One turning vector, and how many steps it has turned
The counts run from 0 to 196.
[137 108 131  86 220 167  93 135 117 129  99 118 121 142 103 116 117 146
 141 125 101 114 138 127 139 150 152 122 132 129 150 180] -> 23
[139  76 102 103 174 150  80 154 129 139 113 103 145 144  89 128 125 186
 171 123 136 100 146 133  96 126 127 144 156 116 115 144] -> 187
[148 144 120  69 154 153  79 120 125 141 148  92 183  79 107 124 110 144
 161 160 119 123 143 109 108 143 127 125 154 100 111 141] -> 97
[133 135  94  64 159 149  91 131 156 166 120  86 165 117  84 109  88 133
 156 148 121 118 135 133 120 113 145 114 136  93 142 154] -> 55
[172 113 139  78 183 154  93 118  97 143 105 118 160 138  99 110  97 136
 177 106 141 125 131 133 148 131 148 147 147 119 140 176] -> 65
[113 115  92  68 173 138  84 146 168 164 136  85 142 118  98 134 117 163
 146 141 110 121 133 138  91 120 140 136 155 103 139 155] -> 182
[130 125 131 114 189 140  64 171 132 131 101 112 166 137 101 119 106 118
 143 148  82 115 149 121 135 163 164 133 147 117 119 169] -> 28
[159  95 139 109 201 138  73 158 117 125 114 124 141 148 106 132 126 151
 156 111 108 125 143 131 126 158 155 173 158 123 124 165] -> 3
[ 99 106  97  93 157 152  69 150 133 131 118  83 168 125 100 136 128 175
 170 147 111 106 142 132 110 121 119 129 162 122  98 130] -> 163
[141 113 109 104 186 120  71 166 151 131 122 100 157 115  97 125 119 132
 159 156  96 115 145 117 104 150 138 149 155  78 109 144] -> 11
[160  96 131  80 210 146  88 132 116 127 117 114 121 135 104 133 128 169
 155  96 121 130 138 137 121 145 144 163 151 120 143 163] -> 1
[156 145 127  91 164 134  66 146 138 144 112 105 184 123  96 117  89 109
 154 127 106 131 144 134 150 148 162 145 155 103 121 164] -> 50
[131 142 137  78 167 160  90 133 131 166 153 102 176 101 110 121 101 130
 139 182  96 126 136 109 110 139 154 114 155 131 133 171] -> 94
[152  93 106 100 156 165  92 143 113 152 101 100 171 150  79 105  94 158
 180 135 149  97 145 126 122 113 133 121 139 117 124 146] -> 60
[107  91 135  90 200 177  96 132  94 128 118 100 146 158 115 135 130 163
 163 139  96 120 129 129 139 119 140 135 149 160 137 163] -> 149
[122 111  93  79 177 177  91 136 133 141  98  94 143 137  84 105 104 168
 150 140 124  90 151 128 122 126 137  93 122 115 133 144] -> 38
[105 126 100  69 164 134  63 134 140 127 127  83 169  99 111 138 126 157
 167 140 103 124 133 133 121 129 117 138 166 101 102 134] -> 161
[101 137 102  60 173 134  69 127 144 135 132  82 162 100 114 138 124 149
 157 141  92 130 128 134 121 129 124 138 166 105 114 142] -> 160
[148  83 118  84 177 189 109 129  98 141 139  91 157 156  98 135 129 177
 163 150 113 115 142 122 117 108 142 136 127 141 142 132] -> 125
[115 108 136  94 185 160  78 150 129 156 120 111 142 154 108 141 119 163
 141 116  97 131 135 143 131 133 163 147 162 161 139 184] -> 173
[126 125 119  98 165 120  53 164 153 146 130 100 170 124 105 142 115 143
 151 127  96 134 141 140 117 143 152 166 179 111 110 158] -> 178
[133 138  96  80 170 138  66 142 145 122 105  93 165 105  96 110 108 135
 157 142 109 106 150 124 125 150 130 117 138  79 107 135] -> 34
[117  99 133 104 180 163  73 154 121 147 114 113 150 159 107 142 121 169
 146 112 103 126 142 141 130 134 159 151 167 164 127 174] -> 172
[161 136 163  84 184 153  83 117  92 138 132 123 172 110 118 121 108 125
 160 131 116 133 134 113 138 156 146 145 165 134 127 179] -> 89
[150  91 140 107 175 179  98 130  79 143 115 120 165 140 101 111 107 157
 179 148 140  99 141 108 120 131 131 120 152 144 121 168] -> 84
[147 119 118  92 147 170  79 136 112 139 141  95 187 102  96 123 110 163
 168 170 126 104 150 105 101 136 123 118 148 115 100 130] -> 99
[118 123 141  70 201 148  80 121 103 121 123 102 150 129 128 141 130 139
 160 114  88 145 126 131 157 138 143 155 160 137 130 168] -> 152
[136 100 136 114 201 136  79 170 138 155 119 122 142 149 101 129 111 137
 142 142  92 123 138 126 112 148 166 153 159 131 139 187] -> 196
[145 123 121  95 154 162  81 155 135 152 159  88 189 128 102 137 114 141
 150 179  86 132 147 116 109 131 160 146 147 118 120 133] -> 116
[140 114 132 104 178 175  80 150 117 146  93 114 162 163  89 113  96 140
 142 119 110 114 150 134 147 139 171 123 136 148 136 175] -> 45
[119  83 124 100 189 170  84 136  87 113 112  95 160 154 110 136 136 167
 181 135 110 113 136 124 133 122 123 142 149 140 113 140] -> 147
